In the data rows, 128 means zero.
Here are some points:
[115 137 135 116 156 143 138 110 146 130 121 144 173 112 148 105  86 120
 119 153 114]
[106 109 103 138  98 129 128 130 119  83 116 193  82 128   9 161 133 116
 174  96 182]
[138 150 125 114 149 101 119 112 117 145 119 128 156 144 162 152 141 139
  69 134 135]
[104  87 126 138 104 143 128 151 160 121 128 147 138 116 126 121 131 128
 150  83 152]
[122 147 136 125 134 126 123 133 126 143 134 122 125 126 138 116  95 116
 135 129 112]
[144 135 112 121 141 108 118 116 117 132 117 122 125 148 147 157 185 135
  88 137 171]
[129 145 160 158 104 145 135 166 127 149 186 111  79 129 112  75  20  88
 213 123  40]
[ 88 106 129 132  98 123 123 170 115 129 125 108  76 119 106 124 154 105
 160  64 180]
[163 141 176 103 165 136 125  90 117 131 122 140 196 115 170 119  88 155
  98 182 104]
[156 135 151 113 183 136 127  86 132 129 112 143 195 128 177 129 148 152
  64 176 139]
[137 115 121 139 129 146 116 114 118 104 121 168 113 130  71 159 153 126
 130 131 180]
[117 170 154 139 120 144 113 161  76 132 170  95  72 159 129 107  47 107
 164  95  42]
[120 141 150 137 127 143 136 138 135 142 154 126 129 123 135  94  56 110
 165 133  72]
[119 136  99 113 112  84 113 129 116 140 119 112 104 147 135 151 160 133
 103 105 152]
[142 118 130  98 183 119 122 105 113 117 112  91 129 137 186 141 226 127
  81 136 215]
[124 147 167 157 102 147 136 169 126 143 177 102  72 121 110  74  18  87
 205 110  32]
[119  96 139 149  73 137 123 180 141 129 117 101  55 156 114 117 114 142
 207  75 143]
[128 129 121 129 116 120 127 137 119 136 140 124 107 129 115 139 134 119
 138 127 136]
[149 139 104 117 135 107 118 111 127 126 107 125 134 150 144 152 183 145
  85 148 177]
[124 114 127 142 102 144 119 148 129 120 142 136  99 131 105 126 112 114
 174 103 135]
[123 113 136 112 154 137 150  91 138 107 106 155 178 113 125 116 122 154
 107 135 112]
[105 134 147 104 158  96 157  96 141 134 117 142 213 113 156 109 105 146
  87 115  91]
[126 145 161 150  98 141 131 161 114 138 174 104  78 124 109  73  15  91
 212 119  34]
[148 139 134 117 165 114 108 105 106 137 124 116 141 145 171 147 178 128
  72 136 171]
[154 131 171 113 201 139 127  80 134 124 111 140 214 127 195 116 155 152
  59 185 139]
[110 128 111 121 112 104 127 146 117 129 119 102  89 133 125 140 160 122
 130  95 163]
Then 24 other points, each followed by its number:
[ 98 111 156 136 124 137 131 153 133 146 130 125 136  98 131 106 134 133
 135  95 130] 0
[114 128 145  90 186 116 143  76 150 127 101 151 229 108 179 101 123 147
  67 165 130] 1
[128 118 146  91 172 140 197  68 163 128 114 155 232  70 147  93  71 179
  86 131  28] 2
[ 99 172 167 168  83 143 126 198 109 141 141  73  92 128 121 119  61  94
 244  99  80] 3
[139  82  52 133  54 146 121 139 132  72  94 165  70 103  41 146 205 127
 204  94 199] 4
[ 94 103 130 143  95 137 117 173 126 138 140 118  85 125 119 121 122 109
 168  77 138] 5
[120 137 145 120 143 123 144 117 132 136 133 138 154 112 132 107  88 132
 126 123  91] 6
[ 87 150 136 126 132 137 163 151 187 154 199 101 135  89 108  95   2  79
 147 108   0] 7
[130 123 135 114 154 124 139 105 143 126 121 149 172 126 148 116 132 143
  98 142 125] 8
[121 142 139 140 117 124 126 151 122 147 157 114  99 132 122 114  81 114
 157 111  87] 9
[116 143  94 120 112  83 122 139 112 142 125 127 106 153 120 162 146 127
 103 107 136] 10
[123 107 146 159  95 154 107 167 142 142 163 131  94 128 126 114  88 112
 178 106 109] 11
[185 127 164 128 201 160  95  73 105 137 125 117 181 129 202 143 182 137
  47 198 160] 12
[119 144 110 123 122  98 121 139 116 143 127 123 113 146 131 147 136 123
 108 114 136] 13
[109 117 145 155 102 146 112 167 125 149 142 110 101 110 126 125 146 118
 153 100 146] 14
[122 144 157 140 109 149 131 178 120 154 162 109  86 122 117  88  52 102
 192 119  64] 15
[127  99 114 151  81 147 115 157 138 119 140 141  82 118  94 124 125 115
 184 108 138] 16
[118 159 114 123 120  88 120 145 108 156 139 121 114 153 136 145 114 121
 120 106 114] 17
[122 138  96 133 102  96 131 139 116 126 120 140  98 133  89 144 143 114
 126 132 145] 18
[115 181 163 142 125 160 106 163  56 127 184  92  67 174 137 102  19 106
 167  92   4] 19
[132 103 154 157  67 133 120 191 150 143 119  73  50 172 141  98  96 161
 225  86 121] 20
[124 137 155 152 121 151 133 157 129 144 165 118  98 127 123  98  62 105
 179 115  72] 21
[116 103  84 134  85 121 141 138 131  85 103 167  65 112  16 160 166 121
 173 114 195] 22
[125 115 131  92 177 121 152  72 151 122 100 158 221 110 168 107 135 170
  62 155 111] 23
Which two of these numbered points are nearest to each point below, ignoring the 3 directions in which the first points spread most? Their numbers follow each, nearest first.
[138 121 155 105 183 143 159  68 149 118 103 147 227 104 169  93 111 177
  80 160  82] > 23 8
[197 127 160 131 200 171  92  75 109 141 124 115 186 139 210 157 194 140
  35 207 173] > 12 16
[132 128 142 150 109 147 123 149 127 126 152 128  97 132 109 114  85 109
 179 115 103] > 21 16
[111  60 113 165  75 159  93 180 169 121 134 153  91 139 127 150 158 128
 168  70 199] > 11 5
[ 96 127 160  99 169 119 177  84 167 126 117 148 252  96 161  81  74 145
  96 124  53] > 23 1
[207 131 162 138 200 183  95  75 118 147 129 125 192 134 206 165 197 149
  31 215 173] > 12 11
[ 90 123 161 100 162 114 185  94 168 127 131 144 236  89 145  81  64 146
 110 106  30] > 2 23
[ 97 197 193 183  79 157 120 215 104 151 149  52 105 131 139 113  23  88
 255 104  46] > 3 14
[119 163 110 119 119  83 115 145 108 157 134 115 115 158 145 151 123 128
 111 104 125] > 17 10
[184 132 167 138 195 170 101  87 110 144 128 107 170 126 197 146 172 134
  50 188 153] > 12 21
[115 156 109 118 124  94 125 139 119 152 129 121 123 151 141 151 125 129
 109 106 130] > 17 13
[188 124 147 123 203 172 103  66 119 129 114 145 204 140 199 140 189 156
  37 217 169] > 12 16
[ 90 152 134 124 131 129 160 139 187 151 200 107 145  93 112  96   1  80
 144 112   0] > 7 6
[177 128 162 126 193 149  99  86 109 146 137 122 176 135 196 139 174 130
  60 183 157] > 12 21
[114 146 119 128 122 107 121 150 117 153 142 117 109 143 133 138 112 123
 127 107 116] > 13 9
[ 93 117 161  98 178 118 184  81 167 120 111 150 255  87 158  81  84 156
  91 121  54] > 2 23
[ 87 108 139 142  98 131 118 176 116 138 129 107  79 114 112 121 153 107
 160  67 175] > 0 5
[183 121 145 112 200 153  95  61 115 116 100 142 201 154 205 135 199 161
  29 206 174] > 12 16
[130 101 133 151  76 140 122 175 146 127 119 105  63 156 114 116 116 150
 209  87 142] > 20 16
[128 112  88 128 100 113 132 129 122  97 107 145  84 119  63 157 184 122
 141 123 180] > 22 18
[107  94 110 122 117 138 121 137 135 106 112 128 105 121 116 142 170 132
 142  89 198] > 5 8
